[-.22 .43 -.39 -.41 -.10 .00 .04 .12 -.17 -.20]
[.06 -.06 .00 .79 .23 -.03 .36 -.06 -.29 -.40]
[-.02 -.29 .12 -.21 .13 -.47 .35 .18 -.14 .00]
[.08 .21 .03 .66 -.06 .17 .31 -.10 -.36 -.28]
[-.35 .01 .11 -.07 -.01 .15 .02 -.18 .35 -.14]
[.30 -.51 .14 .21 .09 .12 -.23 -.04 -.05 -.21]
[.05 .38 -.08 -.14 .11 -.13 .16 -.27 .15 -.57]
=>
[-.20 -.17 .12 .04 .00 -.10 -.41 -.39 .43 -.22]
[-.40 -.29 -.06 .36 -.03 .23 .79 .00 -.06 .06]
[.00 -.14 .18 .35 -.47 .13 -.21 .12 -.29 -.02]
[-.28 -.36 -.10 .31 .17 -.06 .66 .03 .21 .08]
[-.14 .35 -.18 .02 .15 -.01 -.07 .11 .01 -.35]
[-.21 -.05 -.04 -.23 .12 .09 .21 .14 -.51 .30]
[-.57 .15 -.27 .16 -.13 .11 -.14 -.08 .38 .05]

[-.13 .19 -.46 -.36 .07 .18 .02 -.21]
[-.20 -.07 -.60 -.18 .01 .13 .09 -.28]
[.07 .01 -.49 -.20 .21 -.47 -.22 -.47]
[.19 .00 -.18 -.34 .04 .52 .17 -.09]
[-.28 -.15 .56 -.05 .24 -.38 -.37 -.17]
[.41 .26 .36 -.28 -.02 .40 .09 .25]
[-.23 .01 .69 -.16 .15 .49 .15 .23]
[-.03 .37 .09 -.37 .14 .61 .16 .06]
[-.65 .02 -.21 .07 .18 -.60 -.03 -.15]
[-.21 -.46 -.08 .17 -.22 -.38 .24 -.22]
[-.69 .33 .10 -.37 .26 .12 -.25 -.07]
[-.51 .08 .09 .03 .15 -.21 -.03 -.05]
=>
[-.21 .02 .18 .07 -.36 -.46 .19 -.13]
[-.28 .09 .13 .01 -.18 -.60 -.07 -.20]
[-.47 -.22 -.47 .21 -.20 -.49 .01 .07]
[-.09 .17 .52 .04 -.34 -.18 .00 .19]
[-.17 -.37 -.38 .24 -.05 .56 -.15 -.28]
[.25 .09 .40 -.02 -.28 .36 .26 .41]
[.23 .15 .49 .15 -.16 .69 .01 -.23]
[.06 .16 .61 .14 -.37 .09 .37 -.03]
[-.15 -.03 -.60 .18 .07 -.21 .02 -.65]
[-.22 .24 -.38 -.22 .17 -.08 -.46 -.21]
[-.07 -.25 .12 .26 -.37 .10 .33 -.69]
[-.05 -.03 -.21 .15 .03 .09 .08 -.51]

[-.06 -.03 .11 -.03 .20 -.04 .84 .06 .06 -.65 -.12 -.78]
[-.27 .24 .86 -.17 .00 .43 .45 .14 .14 -.59 .22 -.35]
[-.06 .02 .22 .31 -.03 -.12 .39 -.11 -.06 .03 .17 .34]
=>
[-.78 -.12 -.65 .06 .06 .84 -.04 .20 -.03 .11 -.03 -.06]
[-.35 .22 -.59 .14 .14 .45 .43 .00 -.17 .86 .24 -.27]
[.34 .17 .03 -.06 -.11 .39 -.12 -.03 .31 .22 .02 -.06]

[-.43 .02 .27]
[.25 .01 -.23]
[-.19 -.04 -.26]
[-.16 .14 .11]
[.01 .06 -.06]
[.44 -.17 -.22]
[.08 .12 .07]
[-.87 .05 .01]
=>
[.27 .02 -.43]
[-.23 .01 .25]
[-.26 -.04 -.19]
[.11 .14 -.16]
[-.06 .06 .01]
[-.22 -.17 .44]
[.07 .12 .08]
[.01 .05 -.87]

[.12 .40 -.54]
[-.23 .37 .51]
[.69 .25 -.16]
=>
[-.54 .40 .12]
[.51 .37 -.23]
[-.16 .25 .69]

[-.63 -.17 -.33 .44 .07 -.30 .23 .08 -.03 .34 -.07]
[.30 .61 .83 -.77 .11 .01 -.72 -.55 .14 -.28 -.44]
=>
[-.07 .34 -.03 .08 .23 -.30 .07 .44 -.33 -.17 -.63]
[-.44 -.28 .14 -.55 -.72 .01 .11 -.77 .83 .61 .30]

[.79 .01 -.05 .18 .11 .08 -.05 .03 -.03 -.21 -.05 .04]
[-.21 .10 -.13 .48 -.19 -.22 -.32 -.04 -.01 -.01 -.02 -.01]
[-.19 -.18 -.69 .11 -.08 .83 .34 .49 -.09 .22 -.22 -.64]
=>
[.04 -.05 -.21 -.03 .03 -.05 .08 .11 .18 -.05 .01 .79]
[-.01 -.02 -.01 -.01 -.04 -.32 -.22 -.19 .48 -.13 .10 -.21]
[-.64 -.22 .22 -.09 .49 .34 .83 -.08 .11 -.69 -.18 -.19]
